The rows of A fall into several groups, and each row is roughly a mix of its group's hidden directions; one row fits no group.
A:
[[-14 -11  34   9 -19 -15  -6  -4  18   3]
 [ 35  12  -1  -1  10   1  -7 -24 -21   4]
 [-10   6   6  17 -14  -8 -10 -40   4   9]
 [ -7  18   7   1   1 -13  20   1  24  31]
 [ 15   8  -8 -33  22  -9  14   6 -11 -14]
 [  8  -6  -2  35   9 -15   0  27  -2 -13]
 [-36  -7 -26  -7  -7   9  -7  15   5   3]
 [ 20   8   2 -34   6 -13  -7  -8   7 -23]
 [-39 -14   6 -16   1 -16 -11   5 -12  -1]
 [ -4  10  -3 -26  37   7  10  13  -3   1]
 [  2   2 -22  24   8  -8 -28 -24  -2   4]
 [ 28  13  -6  -3  17  21  23 -10 -14  -5]
 [  5  -2  25   9 -13  -3 -17 -26 -17  19]
 [  6  -4   8  37  10   3  15 -20  10  14]
 [  0 -29  -5  -3   2  30   4  14  -6 -24]
 [ -3  -5 -25 -11  27  10   9   6 -29  -3]
 [  6 -12  29  11 -10  -4 -14   6  17 -28]
 [ 37 -27 -12  12   1   6 -10   3  -5  -6]
 [ -4   6 -20 -10  16 -16  26   9 -27  -1]
 [-16  16 -35  -7   6  14  10  -9 -16   4]
 [-29   8  13  23 -16 -12  -2 -18  14   7]
 [-19   6  33  14 -25   1  -4   6   2  14]
 [  5 -17  18  30 -25  -9   9  -7   2  14]
 [  1 -12  34  22  12   5  -6  19  12   8]
 [  3 -10   3   9 -20  25 -21  20  21  -5]
 [ -3   2 -31   9 -16   9  15  17  24  -3]
 [-17  15   2 -13  12 -22 -24  -1 -11  22]
 [ 17  -6   1   7  -4  30  16  13   6  28]
 [ 17   4 -25  23   0  -3 -10   8 -22 -22]
 [ 12  19 -23  25   5 -23  12 -13  -6  -2]
 [-11  -2  10   5 -37 -12 -23 -11  -5  10]
 [-24   9  13  -2 -13 -32  -2 -20  -8   1]
 [  5  10  -7 -21  19 -11 -29  19 -13   9]
 [  6   4  13 -24   2  28 -20  24   4   3]
 [ 11   3  23  18 -21 -12  -8 -29   2 -11]
 [  1  23   0  16  -5  -8   0  21 -33  12]
 [ 20  38   6 -10   1  -1  16 -14   4   9]
 [ 29 -27  -3  12 -20  -7  -7  12   0 -14]
 [ 15   9 -16  10   6 -15   9  17 -34  -9]
 [ -8  -2  30 -25   0  18 -15   9  -8  17]
 [ 10 -20 -18 -29   3  -7   2 -21  15 -12]
 [ -6 -30  -1  11  12 -27  12   8 -17 -11]
 [  9  11  -3 -10  21  24  29  18  -3  -8]
 [ 15 -13  30   6 -25  -5 -13 -18   7  -1]
 [-15   5 -30  13   1  -6 -18 -18 -21   4]
 [  9 -12 -17  34   8 -24  -4   5   0 -15]
 [ -7  -6   7 -10 -25 -14  -7 -30  -2  23]
 [  6   1 -11   3  16  29  -9  24  13 -22]
 [ -4  16 -20 -22  16  23 -16  18   6   2]
 [-19  10 -11  -1  -6 -27  30   7  13  10]
 [ 21  -3   8  32   3   8  23  13  -5 -15]
 [-28   4  18  -4   0   8 -21 -20   1  22]
 [ 19  12  -3  16  -2   1  -4  28   7 -30]
 [ 36  -6  23   0  24   2   3   8  -1   7]
 [-30  -8  13 -10   7   9 -13 -25  13  14]
 [ -1 -21   1   7 -21  30  -6  -4  18  18]
 [-12   2  -7 -32   0  11 -23  13  13 -18]
 [  2 -22  31  13  14   2   8   2  14  22]
 [-13  -9   4 -19 -18 -10 -25  28   5  -7]
 [-13 -26 -29   1  -1  22  17  -4  -7   2]
 [ 26  10  25  -7  15 -18   9  10   9  14]
 [-12 -16 -16  30 -15   9 -14  -2  17  13]
 [  0  16 -10   1  31 -10  24   9 -20  -6]
 [-28   3 -19 -10 -25   4 -14  -3  -5 -20]
 [ 14 -23  21  15 -26  10  -9   4  17   1]
 [  6  -1  33 -12   8 -19  17  -9 -21  -3]
 [ -1   9  39 -10  -7 -20 -16  -6   8   7]
 [-17 -21 -12  27 -16 -16   1  19   7   0]
 [ -7  -1  18  14  -2  18 -23 -18  26  10]
 [-34  13  12   4 -22   3   2 -14  11  15]
 [-25  17  -8  -8  -9 -33  -7 -11 -13   1]
 [ -2  -4  12  -5  14  28  -9 -23   2  27]
 [-24   9   9  17 -17 -11  -6   2 -27  19]
 [-28 -15  -4  -1 -20   5 -20  -9 -11 -22]
 [  0  -4  13  -8   7  -8 -33  -1  14  30]
 [  6   2   7  -2  15 -22 -37  20  -3  -5]
 [-12  26 -19 -25   5 -13  12   0 -18  -7]
 [-13  24 -32  -1  -5  13   9 -20 -12   3]
 [-15 -10  31   3 -10  13  -9 -14  13  24]
 [ 15 -11  -6  14  15 -11  -1 -15  28 -24]
 [-35   7  18   7   4  -1  -3 -10  -2  27]
 [-23  -3  -7 -24 -19 -11 -17 -16   3  19]
 [-11  13  -2 -15  12 -38   8  14  -3  14]
 [ -2  -5  13  21  -7 -35   4  -1 -13  20]
 [-12  13   3  31  11  21  -7   0   3  25]
 [-12   8  -7 -30   9 -22   8  11 -25  -1]
 [ -3  -2  14  -5 -32 -16  -6 -30   9  -5]
 [ -1 -18   0  11 -22  29  -7  -3  25   8]
 [ -1 -10 -17  37  15  13  -2   4  20   1]
 [-23 -12   9  -9 -14  -8 -17  -1  19  28]
 [ 29   0   8   4  16  25   0  10  24  -7]
 [ -7   1  23 -19   3 -21   4   6  -2  33]
 [  0  19 -12 -25  30  10   6 -15  -4  12]
 [  3  19 -18  10  23  20   6  26  -7   9]
 [ 11   0 -27  29 -11  -5   5  -7 -23  -9]
 [ -7 -12  14  36   2 -15 -13   0  17 -12]
 [-18   3 -24 -23  -7  -2  -7   0  -6  31]
 [  7  22 -25 -25  21   5   0  15 -10   0]
 [-14 -15   0   3 -28 -11 -32  -9  11  -1]
 [-27   8  18   2  12   2   3  -3 -24  26]
 [ 13  17  12 -16  21  -2  27 -16 -14  -4]
 [  9   1   9 -42  -4   5 -19   7   6 -10]
 [ -8  15   1  -5  10 -19   7  14  18  34]
 [ -2  19 -28 -19  -9  19  -6   0 -13 -20]
 [  5   5 -14 -40   2 -10  11  -7   6 -20]
 [ -1  -1  12  12  14  -4  26  37  -2  -2]
 [ 21  27  -5 -21   3   8  23  -3  -9 -16]
 [ 26  -8  -7   5 -20  -9 -12 -32  -6  -9]
 [ -6 -14 -10  -5 -20  22 -19  19  13 -21]
 [ -9   4 -24 -16 -13  -2 -23 -17  -6 -24]
 [ -7  -1  16  -1 -22  15 -34  -5  15  11]
 [ -7 -11   6 -15 -35  -6 -22  11   1 -16]
 [-39  -7 -12  -7 -10  11  -9  12  15  13]
 [  7  -8 -12  14 -10   3   5 -25   3  36]
 [ -7 -13  20   0 -29  14 -15  15  -8  18]
 [ -5  -4  25 -21  -2 -16 -28  10  11 -16]
 [ -7 -27  19  16  -4  -9 -15 -22  12  16]
 [-11 -10  -6  18 -18  -3   3  39  -9   4]
 [ -9 -19  -3 -23  13   0 -10  23 -20 -18]
 [  7  -8 -10  34 -23 -10  10  -9 -17  -8]
 [  7  22  17  25 -13 -13  -9  -3 -21  16]
 [ 20  -3 -23  -1 -24 -21   1  -5  -9 -24]
 [ 24  15   2  22  10 -21   6 -19  -5  17]
 [-18 -19  16   3 -21  -1 -14 -26  14   9]
 [-12 -10  11  -8 -21 -26 -22  23  -2  -1]
 [-13  26  -7  -7   9  13   4 -35   9   5]
 [ -3   1  29 -18  -8  22   5  11  25   0]
 [-15  -2 -14 -23 -16   1  -9  30  -4 -18]
 [ -6  -6  20   7 -31  15   1  28   8   6]
 [  4  -6   8  -3   6  21   8  42  -8  -8]
 [  1  20  -7   0  23 -14  20   2 -29   9]
 [-11  -3  -3   0  12  -4 -37  20  17 -13]
 [ -5  -3  -2  24   7 -12  30  -2 -24  16]
 [ 19  18   2  14  23   8   1  25 -22  -4]
 [-40   2  -3  11   6  17 -15  -3   6  13]
 [  1  24  -1  -3  -4 -33  11 -21 -17  -4]
 [ 18   1  16  -6  11   0  12  26  26  18]]
Here is one row of each group, with its name. Which group are the others in?
[  8   8   5  -1  44  -8   1  13 -14  -3]
R
[  1 -14 -14  12 -13  16 -13   3  34 -16]
Z
[ -5   5 -22 -22 -20 -12  -1  10 -28  -7]
F
[ 10  -3  -4   5 -28  24 -11   5  19 -23]
M

[-20   0 -25 -24 -19  -2 -20 -13  -3  -2]
F
[-16 -23   7 -36   1  -3   3 -20   4   2]
Z
[-14  -2 -19 -17 -21  23  12 -12   4 -20]
F
[  6  25 -17   0 -10  24  16   0  23  12]
M
[-10  19   0  23   9  19   4  28 -12  12]
R
[  4   5   4  31 -23   0 -12 -13  -1  26]
Z
[ -4 -11  21  23   2   6  -4  34  -4  13]
R
[-16  19  22   7  20 -13   1 -24 -13  11]
Z
[ 17  32 -16  -4 -24  -4 -13  -5   6 -14]
M
[-29   8 -20 -23   4  24  -5   6  -6   7]
M
[-28 -19   0 -15 -27   7 -15   5  -3  12]
Z
[  3  -9   4  41 -18 -11   5  -6  10 -13]
Z
[  7 -15   9  37 -18 -13  -1   8  -2  15]
F
[  0  26   1 -18   7  31  -8 -17  -6  13]
M
